Small tables with named rows and columns. After each table, cells are looked up by row and column.

Muga =
	Gol	Fes	Komi	Ver
Tubufam	-74926	-8835	47560	46617
Zevi	-36071	41241	-29168	-19864
Siniru	53411	74137	39076	3443
Zarak	38681	-7949	-55427	41277
Zovez	7856	44133	73103	-40986
Tal	30525	-34139	42747	43798
Gira	72217	28439	36966	-8555

Zovez, Ver -> -40986
Siniru, Ver -> 3443
Zevi, Gol -> -36071
Zarak, Gol -> 38681
Zarak, Fes -> -7949
Zarak, Ver -> 41277
Siniru, Fes -> 74137
Zevi, Fes -> 41241
Tubufam, Komi -> 47560
Gira, Gol -> 72217
Tal, Ver -> 43798
Gira, Komi -> 36966
Zovez, Gol -> 7856
Tal, Gol -> 30525
Zovez, Komi -> 73103
Which row has the largest Komi? Zovez

Lam:
          Vum    Rap  Varim  Gulanuz    Kiz  Lapudun
Febosi     -1  -1979   2092    -2368  -2387     1574
Sodof    4249  -4651  -2481      277   -831       12
Mur       958   5072   2700      419   1165    -2128
Ren       410    577   -505    -5303   2854    -4748
Ged        35  -3244   3412    -2047   3450     1738
Tonu    -1532   4764    208     -905  -1261     2564
Beles   -2846    125  -1606     2976  -4914    -2469
Vut     -1282  -2284   4617      579   -519    -1091
Renum   -1668  -1407  -2373     4834   1002     1765
Bos      -598   1487    968    -2284  -2215     1829
Pinepi  -2704  -2553  -4226     2668   2076     -525
Vimo     2145    413    915     1992   3892     2814

Febosi, Kiz -> -2387
Renum, Vum -> -1668
Ren, Gulanuz -> -5303
Ren, Rap -> 577
Beles, Gulanuz -> 2976
Vimo, Vum -> 2145
Pinepi, Rap -> -2553
Row with the largest Vum: Sodof

Birudo.tsv
	Luvud	Dulip	Gat	Gik
Pinoza	87	90	238	213
Lol	195	31	155	211
Lut	95	51	179	236

Pinoza, Gik: 213
Pinoza, Luvud: 87
Lol, Gik: 211
Lut, Gat: 179
Lut, Luvud: 95
Lol, Luvud: 195
Lut, Dulip: 51
Lol, Dulip: 31
Pinoza, Dulip: 90
Lut, Gik: 236
Lol, Gat: 155
Pinoza, Gat: 238
Which row has the largest Luvud? Lol

Fod
columns: Begif, Rok, Palavo, Zakemav, Vaf, Fuverip, Nokikat
Zulovuf: [-86, 330, -355, 26, 665, -35, -272]
Bafog: [256, -100, 423, 63, -611, 23, 393]
Mitises: [38, 409, -428, -119, 355, -372, -239]
Sunabez: [273, 606, -165, -29, -163, -486, 78]
Vep: [342, 546, 337, 279, -355, -14, 433]
Tumo: [341, 713, 61, 158, -231, -289, 264]
Figar: [-10, 522, -326, 85, 607, -86, -195]
Vod: [-178, -381, -314, -262, 360, -69, -344]
Nin: [347, 665, 223, 253, -282, -126, 367]
Siza: [-24, 551, -219, 199, 672, 87, -133]
Bak: [172, -304, 86, -250, -558, -307, 116]

Sunabez, Begif: 273
Zulovuf, Fuverip: -35
Nin, Palavo: 223
Tumo, Palavo: 61
Figar, Rok: 522
Mitises, Begif: 38

Table Zoginev
|  | Refime | Tem | Gikenob | Vuketin |
|---|---|---|---|---|
| Pupe | 2.70 | 5.29 | 4.49 | 4.35 |
| Zanades | 6.09 | 2.51 | 4.06 | 1.99 |
| Far | 6.62 | 2.02 | 4.08 | 5.31 |
| Vevone | 2.07 | 6.02 | 1.47 | 7.87 |
| Dazi | 6.43 | 1.53 | 8.41 | 1.27 |
| Rafivu | 2.50 | 5.10 | 2.56 | 7.28 |
| Mep | 7.12 | 1.19 | 8.39 | 0.34 |
| Vepa | 4.40 | 1.44 | 8.20 | 1.01 |
| Zikep | 2.90 | 6.00 | 3.75 | 5.11 |

What is the Refime of Far in Zoginev?
6.62
What is the Vuketin of Zikep in Zoginev?
5.11
What is the Vuketin of Rafivu in Zoginev?
7.28
What is the Refime of Mep in Zoginev?
7.12
What is the Tem of Vevone in Zoginev?
6.02
What is the Tem of Pupe in Zoginev?
5.29
What is the Vuketin of Pupe in Zoginev?
4.35
What is the Gikenob of Zikep in Zoginev?
3.75
What is the Vuketin of Zanades in Zoginev?
1.99
What is the Gikenob of Dazi in Zoginev?
8.41
What is the Vuketin of Vevone in Zoginev?
7.87
What is the Refime of Vepa in Zoginev?
4.40
What is the Vuketin of Far in Zoginev?
5.31
What is the Gikenob of Vevone in Zoginev?
1.47
What is the Gikenob of Mep in Zoginev?
8.39
What is the Vuketin of Vepa in Zoginev?
1.01
What is the Refime of Zanades in Zoginev?
6.09
What is the Gikenob of Pupe in Zoginev?
4.49
What is the Tem of Vepa in Zoginev?
1.44
Row with the largest Gikenob: Dazi

